In the rows, 128 means zero.
A single turn carries every row of the set below to another of its rows. Some are shown first; where does it send the rows asked next?
zin: [159 137 138 116 123 117 170 139 151 120 116 147 140 146 119]
reki: [132 126 138 145 173 141 151 141 114 125 123 125 152 116 106]
galu: [135 120 126 139 111 124 142 156 139  92 117 106 123 147 107]
mago: [118 109 145 100 117 115 130 119  98  99 107 141 166 135 138]
sak: [128 113 119  93 115 138 120 119 134  83 121 138 148 147 112]
Muk: [143 112 154 145 114 108 117 121 123  91 124 121 150 147 115]
toda: [ 91 115 171 107 128 127 141 143 133 132 115 101 135 130 106]
bibif: [155 122 150 131 114 108 122 116 125  96 119 111 151 144 113]
giv: [144 120 132 139 164 142 143 135 137 108 129 130 140  92 114]
vivin: [ 94 103 116 111 114 134 149 156 111  92 105 134 141 135 133]
Zurul: [105 124 151 129 163 134 106 146 123 135 129 142 146 146 143]
koru: [162 113 141  91 142 122 155 142 144 115 115 126 147 124 143]
Mefi: [123 106 147 159 118 106 148 148 103  94 109 122 148 127 126]
negik: [123 130 134 129 158 117 125 152 113 149 140 143 166 126 132]
Gireb: [115 118 149 121 155 129  96 139 149 119 130 146 131 125 151]
kiru: [103 107 169  93 123 121 132 131 142 118 116 117 133 106 123]
Zabi: [119 114 161 105 133 129 150 127 138 117 119 102 140 106  92]
dava: [104 127 139 136 174 146 132 151 114 132 125 133 148 142 113]
vuga: [154 121 138 101 149 126 166 154 132 132 113 112 151 152 124]
toli: [104 101 115 125 124 135 153 157 110  84 112 146 149 139 128]
Zapos: [135 110 122 145 119 125 136 157 141  80 122 124 126 146 117]
Vugov: [120 133 166 112 108 120 150 113 151 116 117 143 137 115 100]
Karek: [126 110 122 109 120 136 118 124 131  80 132 140 150 158 115]
gobe: [150 128 132 142 159 115 138 154 122 137 138 135 161 102 127]
pilu: [135 115 146  90 143 118 147 157 137 131 113 125 148 152 158]
Lek: [141 130 140  99 123 119 158 129 146 118 114 167 147 145 142]
pebek: [123 123 130 135 145 131 119 149 149 125 154 135 136  92 110]
Mitu: [148 127 139 126 151 109 110 139 136 135 144 145 157 110 141]
dif: [108 134 163 133 110 118 165 135 141 128 110 137 130 125  99]
nekev: [145 116 147 134 156 127 116 130 147 106 125 140 134  93 141]
kazen: [122 111 145 145 116 107 152 156 103 107  98 114 142 135 129]
vuzo: [ 90 129 168 111 111 120 149 122 137 125 110 153 136 126 116]
Zar: [102 123 132 117 150 134 106 148 141 135 151 146 144 114 117]
Nopas: [102 124 124 132 154 136 134 162 127 135 145 134 144 105 105]
Nup: [109 105 146 120 124 119 130 122  94  91 112 145 171 139 126]
sud: [130 131 140 116 125 116 176 150 138 131 106 157 143 155 138]

dava -> Zurul
Mefi -> toli
And these:
Nopas -> negik
dif -> sud
sak -> bibif
Zabi -> vuga

A single turn carries every row of the set below to another of its rows. Some are shown first; where does it send the rows asked next?
vomef: [107 153  94 151 102 146 104 132 108 142 127 138 135 176 105 110 157 113
 150 151 128 124 104 135 109 151 128  89 150 145 161 189 114 129 106 167
 142 138 138 124 111 124 118 112 119 138 129]
Ditof: [124 123 145 114 161 117 123 130 126 144 153  86 132 143 127 110 142 127
 156 143 105 110 119 166 142 150  95 118 128 124 124 158 157 103 119 119
 111 111 145 133 131 102 139 148  92 166 148]
veze: [124 166  98 143 123 129  90 117 124 112 118 119 125 140 112 113 153 133
 120 138 125 112 162 137 154 133 137 104 128 142 132 152 102 127 120 131
 159 156 137 118 111  98 115 125 109 125 103]
dinov: [134 130  98 125 127 105 142 141 100 147 126 114 143 133 143 104 141 118
 141 149 114 129 119 171 103 161  99 116 132  97 126 177 150 116 154 155
  89 107 143 124  92 121 137 137 117 158 122]
kuzu: [119 164 100 170  84 133 112 129 127 180 138 105 153 131  96 113 145 134
 119 151 113 105 120 134 124 126 124  96 125 116 124 181  97 107 105 138
 159 120 141 119 128 116  96 138 106 127 143]
kopi: [142 110  91 116 136  89 119 145 130 163 144  91 150 112 152 105 124 134
 142 128 141 124 113 152 155 144 130 122 134 116 117 131 135 122 139 120
 102 130 144 108 124 107 153 106 112 140 127]
sev: [129 163  92 149 117 132  97 115 122 116 116 118 124 137 122 114 152 123
 121 136 127 112 159 134 163 131 141 106 124 141 125 165 103 127 122 127
 160 146 134 124 110 100 124 131 106 121  98]
duvo: [124 120 140 111 155 107 121 130 125 142 156  89 134 147 120 113 149 122
 155 145 108 118 125 160 145 147  98 111 136 128 128 153 156  96 119 117
 109 102 151 135 131 109 135 148  86 167 153]
ture: [109 146 101 142  99 144  97 125 110 149 129 135 137 181 102 106 154 124
 143 148 129 117  98 128 111 154 131  98 152 142 166 184 112 127 107 164
 142 141 137 123 108 124 115 114 121 139 128]
zirop: [143 118  97 124 140  92 117 135 128 154 148  96 151 105 151  97 124 128
 138 124 144 122 110 152 153 141 123 126 133 122 111 129 133 118 140 119
  98 136 145 107 125 113 158 118 110 138 121]
rura: [102 151 100 151 108 151 103 128 102 139 129 134 142 181 105 112 157 128
 144 150 120 119 107 133 108 149 136  89 152 140 165 175 109 133 103 166
 140 136 135 122 103 123 115 109 124 134 126]
ziro: [105 113  88 146 131 139 122 133 111 130 126  92 140 132 150 130 138 128
 130 151  98 131 108 144 135 170 120 143 136 140 139 121 152 111 130 138
  86 107 128 135 129 100 159 125  90 165 135]
teb: [105 139 101 154 103 142 101 132 110 142 125 129 133 180 103 111 159 124
 140 153 129 115  96 131 107 149 138  99 144 132 167 187 111 133 101 168
 142 135 136 124 111 119 114 117 119 134 138]
Tum: [141 120  92 115 135  90 115 144 132 154 149  86 158 111 155 103 130 133
 144 124 144 120 107 153 158 144 123 119 128 109 119 132 139 111 132 118
 103 129 143 107 124 109 152 113 102 138 123]
Pavu: [104 113  85 141 129 141 124 131 112 128 120  88 145 129 149 130 144 121
 133 156 105 133 119 144 132 167 125 142 139 144 143 110 162 110 126 142
  87 106 134 133 129  99 154 131  96 162 131]
Rol: [132 122 103 127 131 106 138 136 100 147 132 115 148 134 146 105 131 118
 144 151 112 128 112 166 104 163  97 121 134 103 120 176 148 121 155 160
  96 114 147 128  93 122 149 133 123 159 120]
nodu: [121 109  77 143 127 128 143 139 132 158 158  89 155 146 124 130 125 128
 141 140 112 115  90 180 119 143  98 108 106 120 136 140 138  97 119 129
  73 116 147 126 148 130 134 124 103 127 118]
Lat: [129 123  98 121 127 101 134 139 101 147 127 108 150 128 151 109 140 118
 139 146 116 133 114 165 106 160  97 124 128 101 127 171 151 120 157 160
  94 113 142 125  85 120 139 129 108 156 127]
Gogug: [118 175 101 169  86 137 113 129 126 165 131 108 164 136  91 108 140 141
 120 151 114 109 114 146 126 129 117  85 135 124 127 176  97 108 101 142
 155 114 147 118 117 120  91 128 105 132 138]
Fer: [115 129  69 138  91 140 130 140 117 140 102 131 145 157 125  81 148 128
 147 156  92  99 126 138 123 150 150 108 149 160 141 154 106 122  99 128
 159 119 122 107 108  94 116 121 102 124  96]
tuka: [112 134  73 143  88 140 130 136 110 140  94 132 140 151 128  85 147 120
 146 154  93  93 122 134 121 148 148 106 146 162 135 143 110 123 107 132
 160 123 130 112 106  95 121 114 100 126  96]
vutag: [123 123 137 112 159 109 124 130 123 141 158  88 144 148 128 114 152 119
 160 143 105 117 119 165 138 147  88 115 124 123 129 154 157  91 118 121
 112 114 146 130 125 111 137 145  87 163 150]
savi: [125 114  78 134 119 135 142 132 124 167 162  87 157 141 120 119 133 127
 145 140 112 114  87 180 121 139 101 111 103 126 140 138 140 100 116 128
  75 116 155 130 145 128 131 129 106 130 114]
ziza: [125 159  87 147 121 123  94 123 131 110 121 122 120 139 119 111 159 128
 126 143 128 108 156 127 148 131 137 107 120 134 134 162 104 134 119 132
 159 152 126 121 118  90 125 135 114 126 103]
luf: [101 109  91 146 129 135 123 132 116 125 125  89 146 132 153 128 136 124
 143 156 103 129 117 142 130 166 125 144 139 150 131 120 158 112 128 140
  87 101 133 130 132 102 161 130  92 158 123]
Bel: [144 122  91 117 133  94 121 140 124 159 145  98 152 104 152  96 132 130
 140 122 140 123 108 147 163 142 130 122 137 108 118 129 133 115 138 117
  98 129 143 109 125 108 159 115 109 140 122]
veki: [122 109  75 142 117 129 140 135 129 162 159  90 160 136 118 125 119 129
 146 141 111 121  83 179 119 143 100 117 105 130 132 144 140 102 116 133
  79 116 156 131 146 129 133 130 101 135 117]
kerar: [110 143  76 145  92 136 127 138 114 134 102 131 144 145 126  81 148 132
 140 152  96  99 129 137 117 148 151 102 146 157 137 144 101 126 103 130
 156 114 123 100 106  93 118 108 103 128  98]
mopo: [122 177  94 171  86 140 113 129 120 179 137 104 160 137  97 110 140 133
 131 152 118 100 112 140 125 128 123  89 137 130 122 176 101 100  98 135
 154 118 143 118 121 123  98 135 104 134 140]
lolu: [117 138 116 152 128 132 135 123 120 143 119 124 131 167 116 119 160 122
 143 145 125  95 136 134 133 101 154 124 123 128 130 134  83  95  90 129
 161 143 145 121 131 113 110 128  96 128 147]
pon: [129 161  88 143 115 132 100 112 130 108 116 118 129 142 119 112 153 124
 121 145 132 110 158 137 155 127 132 107 123 139 127 161 104 130 120 133
 158 152 135 123 114  92 120 134 115 125  98]
kazo: [128 125 101 128 135 103 146 137 106 154 125 111 149 127 145 105 137 118
 141 147 113 131 115 166 100 155  98 118 123 102 126 167 152 123 157 158
  99 109 139 123  91 121 138 136 123 163 129]
nuni: [114 149 121 150 127 140 136 116 117 144 118 124 140 171 126 120 154 122
 145 142 130 103 139 133 134 103 154 122 132 124 125 136  84  92  89 132
 158 138 144 124 127 122 113 131  98 130 141]
golo: [121 113  76 138 117 128 143 136 124 162 158  89 164 141 131 126 133 126
 145 140 107 121  86 175 115 139  94 113 100 121 138 141 141  95 123 133
  77 114 148 129 142 124 133 122  93 132 113]
lalo: [105 111  94 135 128 139 119 132 109 128 126  83 150 131 160 128 146 125
 134 154 104 133 113 145 138 173 123 145 136 140 137 117 159 107 123 134
  94 108 130 128 126  97 160 123  88 158 131]
Bizu: [126 118 142 117 160 111 127 128 124 146 155  92 132 148 124 114 143 129
 160 144 105 122 121 158 134 151  99 120 135 126 119 156 152  92 121 118
 114 110 150 134 134 119 142 150  86 169 148]
filer: [121 148 122 157 127 137 131 117 116 144 114 113 138 175 121 117 156 121
 143 142 140 104 133 141 140 104 156 117 127 133 129 140  86  92  89 127
 163 132 152 124 128 121 114 126  96 133 145]
Panag: [113 129  68 150  90 133 127 142 114 142 105 125 142 151 124  84 149 129
 140 162  93  90 122 131 117 152 152 106 145 151 140 148 109 125 101 128
 160 121 119 103 106  88 118 122 114 121 105]
nuki: [115 171  96 169  82 140 112 125 130 175 134 106 163 131  96 107 141 129
 122 150 120 109 117 132 125 126 120  96 134 128 125 176  95 102 101 140
 154 113 139 113 126 125  97 134 102 134 145]
Saz: [116 148 125 152 130 140 138 123 115 147 119 121 142 168 115 117 155 133
 145 136 123 111 134 144 135 106 155 116 129 129 135 138  81  95  86 127
 163 135 150 119 130 121 109 124  96 127 139]

nodu -> ziro
savi -> Pavu
tuka -> filer
And these:
Fer -> nuni
golo -> lalo
zirop -> veki
teb -> ziza
kerar -> Saz

A single turn carries every row of the set below to another of its rows. Some are shown first; where does it send the rows asked next?
Zag: [119 144 137 117 108 146  88 115 142 139 130 117 138 148 121 124 138 162
 142 139 108 124 120 143 100 127 127 113 119 101]
Tig: [138 169  97 116 104 141 114 129 121 119 129 113  95 131 132 144 138 110
 151 138 102 124 133 105 164 100 146 113 133 118]
lor: [121 103 126 126 120 101 130 122 124 151 129  83 136 148 151 129 145 102
 156 138 140 133 147 130 123 122 140  86 128 150]
gev: [140 170 102 117 110 146 129 126 116 128 138 114  99 125 131 139 136 115
 130 138 116 116 127  99 168  97 155 112 133 107]
foru: [119  98 120 125 122 110 138 130 134 153 130  82 143 144 143 113 148 110
 157 131 131 132 155 137 112 125 125 102 124 146]
kub: [130 127 118 113 128 134 109 156 120 128 120 164 139 111 107 135 143  95
 119 100 108 125 134 128 139 134 137 145 128 132]
tofim: [126 101 144 134  86 150  86 129 107 135 129 116 101 142 134 103 134 110
 131 128 141 123 107 129 144 135 155 112 121 105]
peveb: [119 144 129 118 126 142  92 116 122 131 144 114 139 140 121 127 147 164
 144 138 102 126 125 139 100 133 140 116 128 106]
ded: [115 153 130 131 105 136 124 157 131 116 119  96 121 100 117 117 129 136
 114 100 128 146 141  90 140 104 162 126 106 129]
nuf: [115  98 145 122  93 127 111 117 133 125  99 122 110 143 109 132 134 132
 117 119 160 158 151 131 129  85 140  96 123 137]
givar: [133 139 115 116 126 143 113 149 121 127 123 159 145 119  98 151 125  97
 131 119 111 137 146 131 139 124 121 149 135 134]
Nosi: [135 166 112 116 114 129 122 126 119 116 149 109 104 131 139 162 136 112
 152 131  99 123 132 109 153 114 151 126 141 114]
tumu: [131 141 123 122 121 121 116 130 133 157 102 118 154 136 151 106 141 129
 146 114 149 142 117 106 132 126 151  80 101 103]
zamig: [117 101 155 130 101 122 118 126 139 121 107 133 113 153 107 116 135 129
 116 126 143 167 144 118 125  82 142 121 123 129]
gok: [112 110 157  94 131 113 155 145 120 135  98 129 128 111 120 128 113 134
 106 125 135 122 156 146 143  95 118 103 135 109]
dodim: [132 119 117 130 113 129 111 156 115 122 116 149 138 110 102 126 145  88
 127 107 108 138 145 127 139 141 145 150 133 135]
mogid: [124 115 157  97 126 113 161 140 112 131 101 123 121 115 109 129 110 111
 114 127 137 110 161 148 145 106 126  98 133 117]
lise: [129 153 137 123 115 149 121 162 134 120 114  98 121 115 117 110 127 151
  99 109 136 138 129 100 137 113 161 112 111 142]
pasel: [131 116 130 101 133 109 159 138 115 147 106 129 128 112 107 147 130 112
 117 129 149 105 163 145 147 103 122 104 136 100]
zumot: [122  99 114 121 122 112 134 127 127 147 134  65 132 134 142 124 135 112
 162 136 137 128 144 137 126 115 134  97 127 141]
mife: [126 123 104 118 129 122 119 149 130 130 123 159 138 117 105 135 138  85
 130 100 119 136 148 129 148 131 145 147 132 137]
Vuru: [118 143 141 113 115 133 101 102 134 130 141 116 134 139 128 121 145 164
 142 153 106 114 127 134 103 118 130 107 129  99]
zimo: [121 109 160  92 133 106 150 135 123 145 102 130 131 107 101 127 107 124
 125 135 137 114 149 150 140 113 128 106 131 106]
gir: [128 148 151 143 108 118 132 124  88 141 124 122 133 116 155 101 146  98
 108 109 127 163 132 140 150 119 140 123 127 116]
Teli: [107 139 126 119 125 133 108 115 139 142 137 106 130 129 131 129 133 175
 141 146  97 108 126 138 118 129 121 108 133 109]
mibu: [135 137 121 110 102 107 114 123 127 158  97 121 159 121 147 113 133 129
 130 127 147 144 119 102 143 105 146  79  97 113]
dob: [120  95 117 115 127 113 138 127 130 141 110  87 145 143 131 116 142 110
 167 142 133 116 156 135 117 140 136 107 144 136]
fiku: [138 175 102 112 109 142 131 124 112 117 128 124  91 129 128 147 133 124
 142 139 109 131 134 123 168 101 148 117 135 113]
Sefil: [134 131 157 128 112 118 126 140  78 137 125 141 140 112 150 104 137 103
 115 123 131 173 121 133 138 115 132 121 138 116]
gim: [132 112 139 130  89 152  99 108 116 132 129 117  92 135 125  95 128 124
 113 140 132 125 103 127 145 140 149 120 127 111]

gev -> dodim
givar -> pasel
zamig -> mibu
And these:
foru -> Vuru
zimo -> zumot
nuf -> tumu

